Each row has a name. Each question is about the rows just above it.

[5.36 1.09 1.17 2.77 3.72] : Gazet
[ 1.17  3.69 -3.37  1.90 -3.34] : Zenat
[ 1.50 -0.92 -7.19  0.29 -5.84] : Nofig
[5.36 1.09 1.17 2.77 3.22] : midig
[ 2.06 -0.33 -7.20 -6.86  0.59] : taka
[-1.51 -0.45  8.07  3.59  0.08] : megar
[ 4.68 -0.98  2.77  1.17  4.90] : kaz
Whose row is [5.36 1.09 1.17 2.77 3.22]? : midig
The next entry after [ 1.17  3.69 -3.37]: : [1.90]
Which row holds [5.36 1.09 1.17 2.77 3.72]? : Gazet
Give the next entry after [-0.33 -7.20]. : [-6.86]
The next entry after [-0.92 -7.19]: : [0.29]

[ 3.09  1.69  0.13 -1.14  1.52  4.39  1.24  0.81  2.49  2.02 -0.28 -1.00
  0.62  1.13  3.30 -1.95  0.13  3.23  0.98  1.93 -1.06  0.14] -> bezo
[-2.86  4.65 -5.86  1.79  1.14  0.00 -3.77 -4.95 -0.43 -3.08  4.35 -0.12
  0.68 -3.84 -5.79 -2.28 -1.55  6.66 -0.43 -3.54 -0.13  0.63] -> Zub
[-4.05 -2.22 -3.27  2.04 -5.53 -4.74 -2.11 -2.50  0.88 -1.31  1.35  1.98
 -1.09 -2.93  5.86 -0.83 -2.72 -0.56 -3.26 -0.14 -5.29 -1.73] -> Fal
[-4.10  0.13 -2.59  5.88 -1.09 -0.83  1.98 -2.50 -2.93  5.86 -1.31 -4.74
  1.35 -5.53 -2.11  0.88 -1.40  1.59 -3.07  2.44  2.13 -0.08] -> Nesat
[ 1.92 -2.46  0.47 -1.30 -4.58 -2.19  0.96  0.39 -2.20  0.58  1.37  0.30
 -4.59 -3.84 -5.79  8.38  0.72  2.46 -2.84  8.32 -6.05  1.49] -> bol
The next entry after [-4.74  1.35 -5.53 -2.11  0.88]: : [-1.40]
What is the next entry after [ 3.30 -1.95  0.13]? : [3.23]
What is the next entry after [-2.20  0.58  1.37]? : [0.30]
What is the next entry after [-5.53 -4.74 -2.11 -2.50  0.88 -1.31  1.35  1.98 -1.09 -2.93  5.86 -0.83]? : [-2.72]
Where do [-2.86  4.65 -5.86  1.79  1.14  0.00 -3.77 -4.95 -0.43 -3.08  4.35 -0.12
  0.68 -3.84 -5.79 -2.28 -1.55  6.66 -0.43 -3.54 -0.13  0.63] appear? : Zub

